500 stands for zero in the data rows.
Each pair is two rows. How far apart are they, by a hidden measure? 0 means very close, and 20 very far. Two or three weighted sums of its numbers give each row a place; it is the straight-line distance between the places.
np.array([489, 455, 504, 489, 656, 555, 357, 365, 468, 628])
np.array([526, 586, 299, 558, 573, 574, 463, 314, 580, 449]) >> 9
np.array([445, 457, 336, 563, 430, 480, 531, 613, 528, 528])
np.array([621, 297, 651, 541, 591, 529, 524, 385, 617, 466]) >> 2
np.array([391, 437, 431, 454, 283, 346, 605, 537, 497, 460])
np.array([427, 382, 457, 595, 584, 420, 496, 519, 417, 534]) >> 13
np.array([562, 546, 645, 476, 538, 523, 606, 415, 615, 488])
np.array([361, 419, 477, 503, 497, 495, 571, 578, 638, 454]) >> 4
np.array([422, 573, 522, 589, 374, 515, 699, 465, 425, 424])
np.array([566, 574, 578, 424, 481, 444, 406, 178, 557, 487]) >> 3
np.array([505, 420, 499, 491, 504, 497, 492, 491, 557, 541])
np.array([568, 545, 579, 606, 519, 701, 471, 330, 498, 497]) >> 10
np.array([386, 435, 279, 529, 442, 414, 411, 590, 465, 548])
np.array([506, 442, 475, 576, 470, 441, 530, 494, 543, 607]) >> 4
np.array([576, 595, 547, 380, 571, 513, 436, 538, 414, 652])
np.array([538, 520, 518, 436, 596, 524, 546, 510, 503, 578]) >> 4
np.array([665, 555, 378, 348, 684, 731, 214, 493, 586, 453])
np.array([466, 374, 544, 365, 583, 355, 469, 633, 519, 627]) >> 14
np.array([454, 520, 519, 509, 477, 486, 508, 432, 454, 620])
np.array([512, 461, 568, 468, 641, 524, 404, 518, 508, 601]) >> 6
np.array([628, 622, 504, 500, 561, 636, 357, 388, 482, 437])
np.array([500, 449, 437, 625, 484, 544, 485, 610, 499, 499]) >> 3
np.array([405, 432, 518, 451, 519, 548, 462, 630, 412, 430])
np.array([422, 367, 368, 640, 441, 475, 529, 542, 504, 373]) >> 8
np.array([434, 347, 517, 548, 392, 581, 502, 397, 431, 419])
np.array([660, 671, 490, 389, 429, 531, 651, 552, 503, 289]) >> 3
np.array([608, 498, 621, 297, 601, 595, 219, 225, 524, 463])
np.array([368, 399, 394, 560, 233, 419, 467, 571, 501, 572]) >> 4
np.array([497, 531, 464, 517, 586, 388, 488, 530, 505, 460])
np.array([332, 499, 510, 538, 439, 721, 316, 354, 658, 443]) >> 3
np.array([437, 446, 559, 557, 497, 494, 468, 477, 496, 547])
np.array([501, 528, 669, 468, 648, 551, 539, 561, 478, 440]) >> 4
np.array([341, 400, 399, 584, 360, 420, 652, 602, 382, 451])
np.array([442, 480, 439, 628, 391, 402, 636, 577, 439, 492]) >> 5
np.array([379, 407, 519, 609, 491, 413, 508, 510, 531, 670])
np.array([463, 380, 409, 509, 528, 475, 438, 585, 503, 560]) >> 7
np.array([542, 488, 441, 482, 526, 490, 420, 609, 595, 658])
np.array([662, 573, 668, 385, 506, 532, 533, 333, 659, 348]) >> 2
np.array([491, 424, 450, 635, 511, 431, 555, 574, 464, 446])
np.array([544, 658, 561, 447, 544, 594, 476, 373, 645, 495]) >> 9
np.array([624, 539, 580, 438, 540, 613, 428, 377, 532, 566])
np.array([329, 398, 452, 542, 331, 439, 571, 506, 472, 375]) >> 4
np.array([539, 710, 479, 445, 463, 589, 737, 593, 458, 288])
np.array([419, 479, 584, 561, 393, 365, 586, 569, 517, 505]) >> 4
np.array([495, 378, 446, 489, 613, 473, 404, 540, 572, 677])
np.array([693, 728, 484, 362, 658, 551, 391, 648, 501, 265]) >> 16
np.array([687, 636, 407, 359, 641, 733, 316, 496, 498, 504])
np.array([353, 335, 800, 677, 471, 314, 495, 452, 494, 600]) >> 2
np.array([529, 602, 553, 522, 543, 460, 536, 461, 471, 445])
np.array([498, 427, 424, 593, 429, 435, 516, 553, 503, 538]) >> 5
np.array([407, 389, 454, 589, 381, 409, 494, 719, 430, 516])
np.array([405, 425, 558, 537, 489, 499, 629, 444, 566, 612]) >> 16
np.array([341, 415, 422, 525, 481, 403, 484, 448, 632, 603])
np.array([424, 287, 531, 587, 486, 373, 592, 440, 482, 544]) >> 4
np.array([479, 478, 653, 465, 732, 519, 512, 505, 491, 473])
np.array([855, 855, 659, 81, 763, 653, 434, 739, 509, 560]) >> 11
np.array([416, 396, 514, 529, 514, 624, 444, 542, 271, 525])
np.array([453, 485, 433, 551, 519, 411, 561, 534, 541, 629]) >> 10
np.array([551, 514, 530, 498, 531, 472, 363, 447, 611, 666])
np.array([568, 727, 468, 555, 309, 655, 809, 303, 404, 187]) >> 6
np.array([519, 720, 532, 541, 443, 566, 405, 362, 577, 561])
np.array([729, 858, 602, 313, 103, 620, 811, 387, 246, 0]) >> 17
np.array([539, 504, 486, 474, 619, 663, 419, 391, 477, 550])
np.array([572, 539, 533, 450, 606, 452, 420, 612, 432, 661]) >> 6
np.array([425, 417, 428, 587, 467, 395, 494, 544, 455, 591])
np.array([467, 384, 440, 512, 674, 413, 422, 530, 463, 570]) >> 3
np.array([406, 371, 379, 573, 456, 445, 439, 448, 567, 508])
np.array([398, 481, 504, 487, 410, 460, 466, 639, 413, 479]) >> 8
np.array([402, 319, 423, 898, 431, 402, 467, 534, 437, 627])
np.array([557, 490, 528, 630, 542, 481, 542, 396, 525, 669]) >> 11
np.array([585, 593, 324, 539, 310, 625, 639, 543, 415, 249])
np.array([660, 712, 518, 259, 660, 763, 381, 464, 591, 481]) >> 7
np.array([588, 544, 511, 388, 583, 862, 319, 233, 572, 389])
np.array([480, 524, 522, 480, 641, 600, 485, 602, 453, 540]) >> 2
np.array([354, 481, 577, 539, 539, 735, 496, 327, 566, 519])
np.array([433, 470, 501, 512, 409, 525, 526, 581, 557, 538]) >> 10
np.array([498, 613, 579, 601, 244, 434, 768, 532, 454, 284])
np.array([446, 463, 338, 571, 415, 504, 478, 604, 587, 554]) >> 2
np.array([435, 329, 387, 674, 466, 547, 497, 479, 452, 561])
np.array([415, 417, 474, 628, 491, 320, 414, 570, 542, 621]) >> 2
np.array([468, 366, 439, 583, 392, 439, 542, 626, 448, 445])
np.array([445, 417, 399, 639, 540, 425, 456, 534, 615, 638]) >> 11
np.array([396, 293, 424, 547, 418, 413, 517, 516, 401, 551])
np.array([390, 365, 498, 491, 475, 455, 501, 400, 451, 597]) >> 6
np.array([431, 364, 502, 610, 429, 490, 549, 501, 504, 497])
np.array([479, 527, 612, 587, 678, 668, 574, 304, 536, 489]) >> 13
np.array([912, 879, 643, 146, 779, 581, 432, 733, 551, 568])
np.array([429, 301, 270, 612, 400, 540, 561, 614, 424, 503]) >> 2
np.array([442, 370, 535, 526, 468, 472, 486, 366, 620, 540])
np.array([461, 428, 474, 649, 412, 482, 546, 505, 467, 443]) >> 8
np.array([564, 612, 577, 452, 563, 479, 565, 489, 459, 527])
np.array([416, 399, 516, 627, 511, 505, 590, 302, 496, 511]) >> 6
np.array([639, 440, 495, 608, 490, 378, 472, 613, 581, 598])
np.array([696, 658, 573, 333, 569, 606, 210, 307, 501, 520]) >> 4
np.array([361, 388, 536, 566, 342, 305, 584, 572, 452, 514])
np.array([356, 365, 482, 500, 398, 482, 524, 598, 468, 556]) >> 2
np.array([347, 375, 463, 571, 491, 469, 399, 617, 395, 735])
np.array([709, 659, 593, 298, 649, 493, 405, 559, 476, 638]) >> 1
np.array([729, 665, 610, 304, 870, 682, 375, 547, 481, 549])
np.array([491, 624, 483, 585, 476, 532, 625, 546, 458, 486]) >> 5
np.array([484, 418, 481, 547, 555, 494, 463, 458, 503, 439])
np.array([365, 398, 570, 630, 447, 513, 311, 211, 542, 538]) >> 5
np.array([452, 347, 460, 465, 472, 455, 571, 602, 999, 584])
np.array([444, 450, 469, 450, 511, 667, 444, 462, 521, 481]) >> 4
np.array([721, 728, 561, 138, 686, 711, 470, 582, 486, 539])
np.array([474, 447, 513, 461, 523, 353, 575, 475, 472, 402]) >> 7
np.array([428, 456, 479, 640, 439, 427, 546, 437, 604, 542])
np.array([396, 369, 403, 635, 262, 474, 517, 582, 383, 469]) >> 12
np.array([480, 494, 581, 440, 592, 492, 536, 537, 338, 478])
np.array([498, 429, 395, 571, 425, 347, 606, 605, 519, 529]) >> 2
np.array([449, 352, 468, 559, 408, 420, 652, 503, 463, 494])
np.array([476, 450, 517, 515, 596, 348, 415, 583, 504, 731]) >> 3
np.array([776, 633, 487, 365, 704, 698, 405, 367, 465, 442])
np.array([650, 636, 547, 388, 634, 663, 195, 272, 639, 515]) >> 2
np.array([527, 430, 718, 463, 579, 516, 478, 572, 539, 583])
np.array([437, 522, 545, 386, 528, 394, 464, 430, 443, 445]) >> 3
np.array([439, 439, 544, 532, 380, 425, 454, 502, 460, 465])
np.array([592, 508, 475, 287, 659, 560, 353, 635, 485, 562]) >> 4
np.array([44, 515, 456, 477, 417, 356, 519, 618, 404, 330])
np.array([474, 346, 383, 512, 534, 444, 339, 561, 530, 655]) >> 2
np.array([554, 626, 495, 499, 244, 366, 711, 421, 554, 228])
np.array([433, 435, 502, 658, 370, 573, 473, 406, 589, 522]) >> 4
np.array([382, 516, 399, 602, 326, 432, 741, 475, 480, 301])
np.array([422, 559, 452, 496, 367, 534, 509, 534, 407, 293]) >> 8
np.array([509, 513, 483, 600, 421, 433, 535, 555, 507, 554])
np.array([454, 457, 526, 597, 470, 428, 393, 452, 554, 575]) >> 1
np.array([764, 395, 541, 609, 316, 394, 626, 494, 498, 457])
np.array([580, 794, 640, 268, 108, 638, 705, 453, 290, 54]) >> 9
np.array([452, 392, 366, 419, 562, 535, 447, 436, 535, 644])
np.array([510, 471, 575, 592, 411, 455, 556, 571, 536, 625]) >> 7
np.array([505, 491, 611, 402, 615, 796, 423, 232, 552, 508])
np.array([447, 452, 460, 600, 526, 473, 585, 563, 468, 546]) >> 6
np.array([475, 403, 460, 475, 329, 409, 499, 593, 467, 474])
np.array([406, 412, 477, 555, 527, 402, 419, 503, 521, 661]) >> 11
np.array([635, 480, 463, 475, 649, 784, 299, 254, 452, 394])
np.array([495, 437, 501, 568, 492, 435, 535, 437, 519, 537]) >> 7
np.array([526, 699, 324, 492, 315, 578, 720, 518, 374, 133])
np.array([576, 445, 718, 372, 464, 418, 466, 436, 581, 522]) >> 12
np.array([473, 559, 546, 447, 548, 493, 510, 639, 580, 412])
np.array([537, 589, 478, 549, 527, 623, 547, 450, 583, 545]) >> 10
np.array([516, 495, 552, 501, 505, 418, 516, 573, 487, 528])
np.array([452, 408, 385, 715, 564, 447, 411, 495, 556, 549]) >> 12
np.array([464, 365, 495, 436, 511, 393, 593, 598, 510, 442])
np.array([503, 491, 530, 621, 601, 562, 485, 497, 553, 566]) >> 14
np.array([711, 708, 628, 536, 194, 575, 735, 432, 358, 0])
np.array([408, 495, 738, 597, 285, 532, 731, 546, 462, 250]) >> 7
np.array([559, 683, 451, 514, 690, 635, 421, 551, 440, 534])
np.array([470, 519, 420, 577, 388, 477, 687, 625, 368, 462]) >> 10
np.array([444, 520, 510, 503, 399, 256, 406, 461, 545, 565])
np.array([475, 545, 581, 451, 247, 418, 733, 478, 482, 405]) >> 7
